Each run below is a few steps of one of 8 hidden systems, one row a step.
path 1, makuv, 8 rows:
[[ 12 -11  40  11  29 -31  24 -22   2 -46 -29 -19  28 -33 -18  31 -25  41
  -79  36]
 [ 12  28 -67 -38 -33  25  29  11  47 -10  -8  -5  48  -7 -17  51 -46  12
  -22 -38]
 [ 19  12   0 -35  -3  -5 -44 -25  22   8  37   9  81  29   1   9  54   6
   59  20]
 [-21  14  62  31 -64  14 -44   7 -28  28  50  -8   0 -18  -3 -36  -9   1
   25 -53]
 [-19 -31 -14  53 -17  31   5  37  -1  27 -37  37 -58   4  10  -6  58 -56
   26  10]
 [ -3  -9  24 -21  69 -30  27  17 -43 -24  -7 -36 -34  -9  61 -32  11 -31
  -41  22]
 [-11 -19 -30 -38 -16   2  49 -19 -18 -17 -32 -18 -53  -7 -32  17 -31  81
  -41   7]
 [ 25  -3   1  13  14  -7  10 -19  53 -35 -26  15  85 -11 -24  58   0  17
  -42  38]]
path 2, ravu:
[[ 17  36 -39 -24  14  -4 -30  32  25  20  -1  -1  53  15  18  10  38 -76
   50 -24]
 [  7  -6  25 -28  -9  -5 -31 -39 -28  11  81  27 -55  11  32 -57  -4  21
   39  -7]
 [-40 -34  45  78 -57  29  -1   7 -16  18 -36   7 -18 -11 -49   7  21  32
   -2  12]
 [  8   8  -2  16  29 -12  25  55  -2 -22 -39 -15  -8 -41  41  16  10 -80
  -57 -14]
 [ -9  -8 -44 -68  49  -4  45 -15 -19  -8   3 -28 -36  43  29 -28 -33  37
    3  23]
 [ 19  -2  24  11   6 -33 -22 -55  21 -11 -22   9  49  -3 -71  35   1  64
   -6  35]
 [ 21  41 -23   8 -38  21 -10  23  51  -2  21  15  53 -28   3  29 -44 -43
  -14 -60]
 [-12   3 -30 -32   8  13 -21  13 -12  35  29   5 -10  52  36 -39  48 -33
   86   0]]
path 3, bug (8 x 20):
[[  4  48 -42 -52 -49   9  -4  27   2  11   7 -35  25 -23 -17  21 -29   0
    0 -80]
 [ 10 -25 -35 -37 -16  35   5 -14  23  -7  36  38  17  31  39   8  76   1
   43  47]
 [-14   8  77   5 -55   7 -21  18 -40 -11  41 -39  32 -44  20  -8  19   6
  -27 -35]
 [ -5 -12 -71 -17 -45  37  39  43   9   0 -46  13 -40 -21  -2  42  47 -27
   -8 -15]
 [ -6 -10  20 -50  47  -7  27   9 -29 -32  21 -52  44  16  68 -16  29   2
  -23  37]
 [ -8  10  -8 -41 -72   8   6  -8 -26  -2  -8 -32  -9 -29 -55  30  -2  75
  -17 -37]
 [ 15 -12 -33  -2  -1  29  21  11  58 -23 -16  18  82  11  16  53  42 -19
   -8  41]
 [ -4  45  11 -56 -21  -5 -27  22 -30  12  50 -57  43  -4  26 -23  -8  -7
   23 -63]]
path 4, setop:
[[  5   5  81  71  -4 -16 -35  14   3  -6   2   2  44 -42   0   3  11 -43
  -28  -9]
 [ -1   9 -80 -20   2  13  39  26  11  15 -36  11 -74   3   0   2 -39 -28
   -2 -36]
 [ -1 -22  39  -1  65 -31 -17 -38 -17  -1  13  -1  13  45  18 -39  33  17
   33  68]
 [ 16  22  33  25 -30 -15  -8 -13  10 -15   5   3   2 -58 -36  18 -74  22
  -61 -47]
 [-13 -20 -68  21  14  36  34  21  46  15 -54  28   6  49  -8  22  15 -23
   32  36]
 [ 22  38  39 -31  49 -53 -53 -13 -20   8  45 -23  32   4  24 -42  -7 -29
   29 -20]
 [  3 -20 -10  24 -61  25   8 -34  15   6  10  60 -72 -17 -42   8 -37  49
   -8 -13]
 [-23 -20  31  67  34  12   7  39  12   2 -32  -5  44  18  30  -6  36 -62
    1  36]]
path 5, ravu:
[[-11  15  24  37  57 -49 -30 -16 -21  38 -23  -4 -46  25 -31 -55 -48 -10
   35 -10]
 [  3  -7   6  76  35 -15   2 -19  32  15 -33  50 -45   7 -34 -14 -70 -17
   -5   9]
 [-14  20   3  50  71 -20   0  16  17  27 -39 -17  17  36  -5 -30 -69 -46
   12  -6]
 [ 19  21 -18  11  68 -51 -24 -29  10  29 -17  22 -47  25 -30 -36 -58 -18
   33  -8]
 [ -3  -2  20  75  35  -7 -16 -31  39  26  -4  41   1  34 -28 -30 -74  -1
   23  14]
 [ -7  32   8  61  39 -29 -30  17  11  42 -38  -2  -3  13 -31 -27 -50 -53
   28 -35]
 [  8   1 -12  34  59 -20  -8 -14  13  25  -3  42 -65  28  11 -50 -51 -44
   29   3]
 [-24  -3  38  69  51 -23 -10 -16  -1  29 -28  -2 -13  39 -32 -44 -64   9
   19  15]]
path 6, nopuf:
[[-12  29  24  -7  16 -28 -20  28 -51  24  11 -38 -51 -16  23 -53 -24 -41
   10 -60]
 [  8 -36 -39   8   3  10  12 -46  21   9  -8  70 -72  29 -23  -4   9  30
   29  46]
 [-14 -13  64  61  42 -19  16  13  -1 -24 -37 -29  45 -15   0   4 -18  -8
  -60  30]
 [ 31  48 -59 -30  17 -35 -16   9  17  21 -21   7 -28 -16 -28   9 -41 -41
   13 -60]
 [  9 -18  13  -5  45  -2 -13 -45  23  -1  46  32  29  56  31 -33   9  12
   44  60]
 [ -6   9  76  63 -40 -18 -41  -6 -20  11  -4  -5   1 -46 -50   0 -16  13
  -20 -32]
 [ 19   1 -62  12  -3  22   6  30  44   8 -11  59 -26  -6  27  16  29 -83
   18  -7]
 [-35 -10  45   7  53 -10   5   1 -46  13  18 -40 -22  41  40 -74 -25   6
   20  18]]
path 7, nubom:
[[  0   6  28 -40 -31  12 -26   5 -13  -8  50 -28  75   3  35   1  72   1
   26   4]
 [  6   0  11 -25 -78  23   8  21 -23 -20  34   0 -35 -68  22  17  26   1
  -42 -47]
 [-19 -33 -22 -16 -30  59  46  33   6 -21   3  -7  29  14  55  20  65  -9
   -5  36]
 [  6  13  15 -72   0 -21  15  14 -44 -36   7 -68  26 -37  28  13  30  17
  -47 -13]
 [ 23 -11 -56 -46 -53  38  43  -8  38 -37   9  27   7 -27   7  59   5  30
  -41  -1]
 [  9  20   8 -37 -10   8 -10  16  15 -17  24 -36 114   3  27  27  40 -10
    3   0]
 [ 21  28 -20 -62 -69   9 -13  11 -13  -9  45  -1 -15 -55  13  19  17  -3
  -11 -64]
 [ -9 -33  -1 -11 -58  61  17   4  14 -15  48  23  29  11  50  12  64   6
   14  30]]
path 8, setop (8 x 20):
[[-11 -15  10 -19 -26  20  15  19   2 -27 -17 -35  89  -6   7  43  74  17
  -16  32]
 [  4  36 -35 -82 -49  13   3  26 -10  -7  23 -47  35 -23  11  25  10   6
   -6 -60]
 [-15 -27 -15 -44 -64  40   1 -10 -14   1  29   6   3  14   8  10  82  45
   41  21]
 [-14   0  50 -10 -61  20  -4  34 -36 -17  29 -39  29 -48  35   8  53  -9
  -31 -27]
 [-21 -13 -48 -54 -48  30  42  35 -34  -5 -28 -32 -48 -14   6  20  45  17
  -13 -18]
 [ -6 -18  26 -56   9  -3  18  -2 -37 -35  15 -49  37   0  39   3  70  29
  -18  41]
 [ -6  13   0 -48 -65  14  21   7 -16 -22   3 -47  30 -39 -23  39  -8  61
  -46 -38]
 [ -7 -16 -43 -38 -40  42  23  22  15 -10 -15 -11  57  15   7  46  79  10
   14  25]]
path 9, vit:
[[-28   9 -15 -32 -27  -3  25  19 -53  14 -28 -52 -69 -14 -25 -13 -29  38
  -16 -45]
 [ 16 -33 -35 -13  23   7  45 -10  35 -41 -38  17  27   4   6  49  39  13
  -38  68]
 [-27  34  27 -16  -6   9   7  29 -13   2  17 -77  82   9  13 -11 -47  13
  -12 -43]
 [ 40  17 -52 -62 -38 -13 -27 -31  23  -1   7  32   4 -19 -41  45  43  24
   27 -12]
 [ -7 -22  57  27 -30  38  -4   0   8 -18  71  17  41  -5  65 -17  24 -11
   -5  20]
 [-19  13 -10 -15 -57   1 -13  33 -47  31 -21 -25 -67 -31 -26  -6  30  -8
   17 -61]
 [ 17 -41 -26 -25  31  10  46  -6   8 -40  -1  31 -35  -2  57   8  45 -16
  -34  64]
 [-54   2  23  -2 -13  22  36  27 -38   8 -14 -79  17  18  -2 -19 -55  48
  -23 -23]]
path 10, bamu, 8 rows:
[[ 16  47  -6 -65  24 -46 -19  12 -39   6  18 -47 -20 -22  16 -27 -23 -21
    0 -62]
 [  1 -39 -27  12 -30  36  20 -49  39  -3   5  61 -16  27 -28  16   0  61
   14  50]
 [-14  15  58  20  11 -10 -10  45 -21 -10  -8 -59  75 -18  26  -1  26 -44
  -24 -14]
 [ 30  22 -76 -45 -13  -9   0 -17  21  14  -1  39 -69 -11 -28  10 -33  -2
   17 -43]
 [-25 -49  49  38   5  27   5  -8  -7  -5  17  10  23  35  35 -21  55  12
   18  70]
 [  0  46  13 -29 -21 -30 -11  20 -30   1 -14 -58   8 -47 -30  11 -40   6
  -34 -74]
 [ 18 -34 -61  14  10  25  31 -19  54  -8 -22  74 -36  20   1  22  15 -10
    7  49]
 [-27  11  57 -15  20 -10 -17  24 -48   7  30 -69  47  18  44 -46  17 -10
   18  -8]]
path 11, bamu (8 x 20):
[[ 16  13 -30   8  13  22  17  24  35  -4  32  37 -24  -5  63 -18 -51 -74
  -14 -31]
 [-29  -7  12  15  10 -12 -34 -19 -32  49 -11  -9 -21  57 -39 -44  23  29
   84  13]
 [ 27  -6  65  21  -3 -33  -5 -29  -4 -41  17  11  -4 -65  -6  13 -22  23
  -76   5]
 [-29   3 -48  40   0  45  42  43  36  24 -40   2  -2  27   0   2 -62 -34
    0 -22]
 [ 19   5  15 -19  79 -66 -38 -27 -24  13 -11  -2 -15  26  -1 -34  40 -18
   45  34]
 [  4   1  34  -1 -37  19   8 -40  11 -19  68  10  10 -16   6 -12 -81  60
  -35 -17]
 [-15   3  -9  70   0   8  -8  31  33  23 -74   5  47  10 -50  33   9 -36
   13   2]
 [ 35  18   3 -27  50 -43 -24  -9 -12  -3  39  23 -55 -17  49 -40  -1 -60
    6 -16]]
path 12, nopuf, 8 rows:
[[-18 -39 -14  25  -6  14  16  22 -25  13 -43  26 -92  -8   9  -7  63 -32
    8  23]
 [-17 -23  -2  12  53  -4  61   8 -15 -22 -34 -18 -54   6  25 -18 -54   6
  -57  26]
 [ 10  19 -37 -16  55 -46   6 -18  14   3 -70 -22  11  18 -62  22 -42  26
   -4   5]
 [ 51  25   6 -28  48 -43 -25 -42  41 -27  29  18  73  -6   5  18 -23  -2
  -12  16]
 [  3  32  32  27 -36   5 -57 -11  22  32  49  13  59   6 -23 -15 -30  -4
   46 -43]
 [  4 -12  21  25 -38  15 -45   8  -5  21  32  44 -21 -15  21 -11  84 -48
   45  -1]
 [-34 -31  28  47 -23  40  29  26 -28   7  14  12 -76  -6  42 -43 -13 -20
  -17  -5]
 [-26 -23 -32  18  30  -7  38  19 -22  11 -86 -11 -72  14 -30   1  11   0
   -6  22]]
path 13, vit:
[[ 16  41 -25 -14  -6  15  -5  35  33   2  36   5  33 -13  49  -3 -37 -70
   -3 -58]
 [ -6 -11 -12 -44 -14   0 -28 -35 -27  30  31  13 -37  42 -11 -34  41  39
   78  12]
 [  5 -31  72  52 -22  -1   4 -13 -11 -30   7  25 -29 -56   5   6   4  14
  -66  20]
 [-27   9 -55  17 -10  31  31  67   9  25 -57 -18 -13  11   3  12  -2 -55
    8 -34]
 [ 17   3 -11 -75  78 -48   4 -29 -23 -16   6 -28   3  28  26 -22  16  18
   10  39]
 [ -9  -6  21  22 -48  27  18 -31  22 -15  21   5  18 -13 -33  15 -79  74
  -42 -10]
 [  2  11 -10  26 -19   2 -30  30  22  18 -48   1  66  -4 -33  43  72 -46
   30  -4]
 [ 29  27   5 -52  26 -23 -21  -6 -11 -10  72   3 -13 -12  68 -39 -15 -42
    4 -29]]
path 14, makuv:
[[-41  -3  41   1 -19  30  11  46 -29  -6   2 -69  77  14  34  -5  35  -2
   -3   2]
 [  2  -5  -9 -38 -70  10  -4  26 -37  -5  -9 -11 -36 -54  -9  29  80   1
  -11 -30]
 [-19 -43  27  11 -26  50  43  18   0 -35  22  -3  26  -1  61   9  47   4
  -34  47]
 [-28  10   4 -34 -25  -1  19  48 -46  -5 -48 -84  24 -23 -12  24  38  10
  -26 -27]
 [ 23 -29 -12 -40 -57  31  19  -7   8 -42  28  29  -1 -41  25  43  69  19
  -34  21]
 [-42  -5  32  -1 -29  38  24  37 -18  -8  -1 -68  85  16  23   7  18  19
  -13   5]
 [  9   5 -11 -40 -66   3 -15  26 -23  -4 -11 -11  -3 -52 -16  40  86  -8
   -2 -33]
 [-18 -36  26   0 -39  54  30  19  -3 -27  46  -1  27   0  71  -2  47   1
  -19  31]]
path 15, bug (8 x 20):
[[ 47  42   6 -58   0 -42 -50 -44  13  -9  56  10  36 -23  -6   5 -10  13
   10 -29]
 [-17 -18  -9  38 -78  72   0  -1  36  20  42  54   0  16   4  -2  -5   8
   33  -9]
 [ -2   2  42  29  15 -19 -36  38 -27  13 -12 -11   8 -16  27 -14  82 -74
   19  -1]
 [  1  -6 -21 -34 -13   9  43  15 -29 -19  13   0 -95 -36  40 -14 -26  -6
  -49 -30]
 [-41 -44   8  11  18  16  43   0 -20  -6 -50 -32   7  39 -11   1  29  52
   -5  66]
 [ 28  36  11 -26  21 -53 -13 -10   5 -24 -29 -38  52 -43 -41  41 -27  16
  -50 -23]
 [  5  11 -75 -31 -17  41  19 -10  56  13  18  26  30  46  -2  13 -44  16
   35  -9]
 [  7   7  54   2  -6 -16 -66 -21  -9  15  49   6  56  13   5 -23  58  -4
   56  11]]
path 16, nubom, 8 rows:
[[-30   0   5  -5 -23  45  29  34  11 -11   1 -52 102  25  25  19   8  10
   -9   8]
 [ 34  31 -30 -79 -17 -31 -15  13 -23 -16   0 -18 -15 -52   2  29  50 -20
  -12 -42]
 [ 10 -23 -11 -20 -46  58  28 -22  37 -27  72  38  22   6  49   9  -7  30
  -13  20]
 [-21  11  33 -13 -47   4 -18  35 -31   2 -18 -63  70 -20 -17  24  65   9
    3 -23]
 [ 31  -1 -37 -42 -21  15  23  18   9 -29  27  33 -50 -49  58  16  20 -48
  -38 -21]
 [-34 -20   3 -38 -28  47  33   3 -10 -10  30 -41  57  42  34  -5  18  55
   11  27]
 [ 26  10  16 -34 -31 -30 -12   9 -20 -31 -20 -18   9 -73 -22  50  59   1
  -48 -17]
 [  7  -2 -49 -20 -23  58  48  20  48 -24  37  23  25   3  62  18 -27 -21
  -26  -5]]

Name the system that made each run.
path 17 (2 x 20):
[[ 22  -1 -14  39   1 -11 -36 -51  51  26  -4  71  -6  20 -60   6 -21  11
   46  13]
 [ -6  -1  83  68   8  -4 -33  13  -7   1  37   9  17 -20  37 -37  -8 -46
  -11  -7]]

bamu
path 18, 2 rows:
[[-26 -17 -57  35 -23  46  28  32  15  32 -42  34 -66  21 -10  -3  -5 -30
   26 -11]
 [  9  -1  45  -5  78 -53 -26  -4 -34  -2   9 -15  -8  10  41 -48  34 -40
   14  31]]

setop
path 19, 2 rows:
[[ 29  32 -53 -35  78 -45  11  14  13  -3 -38 -10 -14   0  14   3 -26 -56
   -9 -14]
 [ 17  -2 -14 -55  17 -16   0 -69   2  -7  48  19 -24  27  -4 -24 -42  70
   17  21]]

makuv
path 20, 2 rows:
[[ 38  43 -24  -2   8 -29  -9  -8  40  -6  -7  17   8 -39 -30  24 -80 -17
  -35 -53]
 [ 12   6 -54 -23  18  16 -10 -28  47  22  28  42  24  63   6 -13 -14   0
   69  16]]

makuv
path 21 (2 x 20):
[[ 26  -4 -16 -37  16 -19 -42 -53   6  17  40  44 -14  34  -5 -21  41  15
   73  30]
 [ -2 -10  76  68 -48  18 -20 -12   9  -7  48  33   3 -40   6 -11 -24   4
  -31 -11]]

bug
path 22 (2 x 20):
[[-18  -4 -10 -61 -15  35   5   3 -18   3  55 -29  34  46  52 -27  37  19
   46  10]
 [ -4   2  50  -9 -79  -5 -35  -4 -41   0  16 -18  -4 -53 -32  13  50  38
   -8 -32]]

setop
path 23 (2 x 20):
[[ 20  16 -17  18  41  13   9  17  60 -15  18  23  62  15  55   3 -34 -66
  -10   8]
 [-14  32 -14 -59 -24 -12 -30  -5 -41  36  18 -46  -4  21 -28 -26  -6  38
   57 -51]]

nubom
path 24, 2 rows:
[[ 35 -16  12  14  -6  -5 -17 -54  52 -26  16  55  56  -4 -23  39  22  27
   -6  52]
 [-13  43   9  -6 -52  22 -19  35   2  17  30 -37  58 -12   5   0 -33 -18
    8 -77]]

ravu
path 25, 2 rows:
[[ 25 -20  13 -10   8  15  18 -39  45 -47  41  31  62   3  32  22  -1  29
  -32  55]
 [-30  28  26  15 -69  18 -30  32 -18  34   4 -42  40  -8 -33  -1  -6   7
   28 -68]]

vit
path 26, 2 rows:
[[ 54   3  -7   9   6 -26 -31 -52  57 -19   8  72  30 -20 -32  40  14   0
   -3  28]
 [-19  11  29  38 -33  44 -14  37   8  21  52   3  28   6  49 -35 -13 -50
   22 -38]]

bamu
path 27 (2 x 20):
[[ 32  12 -39 -12  40 -25  28   0  46 -34 -57   0  46 -21 -21  58 -17 -11
  -54  14]
 [ 25  33 -33 -78  -3   1  -5 -26  27 -11  56 -11  61  17  14   8 -34  31
   16 -21]]

makuv
path 28:
[[ -3  30  27  60  27 -12 -18  15  17  22   4   6  -3   0   4 -36 -81 -52
   -2 -44]
 [  3  -3  13  54  42 -32 -31 -37   7  35 -16  44 -56  24 -40 -38 -37  -5
   41  13]]

bamu
path 29:
[[-17 -28 -23   9 -64  62   7   9   5  21  41  49 -59  10  31 -20  28  -7
   37  -5]
 [-31 -19  56  42  51 -25   0  28 -41   3 -45 -42   7  12  16 -26  43 -28
   -3  37]]

makuv
path 30 (2 x 20):
[[-28  -9  32  10  14   2  42  46 -27 -27 -48 -68  38 -19  15  18   9  -1
  -63  10]
 [ 18  22 -65 -89  20 -24  24  -1   0 -17 -34 -38  16  -1 -20  38   5  27
  -14  -6]]

setop
path 31 (2 x 20):
[[-52 -36   5   9   3  40  28  32 -28  16 -13 -29   2  55  33 -31  52   2
   37  41]
 [ 22  25   8 -67   4 -53  -8 -16 -36 -24 -11 -49  -1 -45 -29  20   2  42
  -39 -25]]

bamu
path 32:
[[-49 -32  16  -8 -12  19  19   3 -59  23   0 -32 -56  38  10 -48  24  44
   32  18]
 [ 20 -11  51   7   5 -38   0  -1 -22 -43 -27 -13   1 -67  -8  33  39   1
  -73  17]]

setop
path 33 (2 x 20):
[[ 13 -26  53  23   1   8  18  -6  14 -51  21   9  54 -31  43  22  26  -1
  -63  46]
 [-31  25 -41 -45 -42  30  29  52 -18  12 -25 -69  28   1  -7  20 -10  10
   -3 -56]]

makuv
path 34:
[[ -2  33  26   4  17 -53 -34 -26 -21  24 -24 -34   2  -3 -71 -14 -57  41
    9 -36]
 [ 52   0 -29   2   6  -5 -21 -31  67 -17  15  79  28 -12   0  38  29 -31
    8  27]]

nopuf
path 35:
[[ 30 -16   2  11  -4  -4 -13 -73  46  -8  32  72  -4   9 -31   5 -35  51
    6  34]
 [ -8  11  53  74  -1  -2 -26  29  21   5 -23  -9  80 -12 -12  15  11 -45
   -7  -7]]

nopuf
path 36:
[[  9  20   2 -61  51 -22  33  15 -17 -36  16 -57  25  -9  62  -9 -30 -11
  -51  -7]
 [-20 -10 -35 -45 -56  23  16 -23 -14  12 -10 -16 -11  23 -51  17   4  90
   26  -3]]

bug
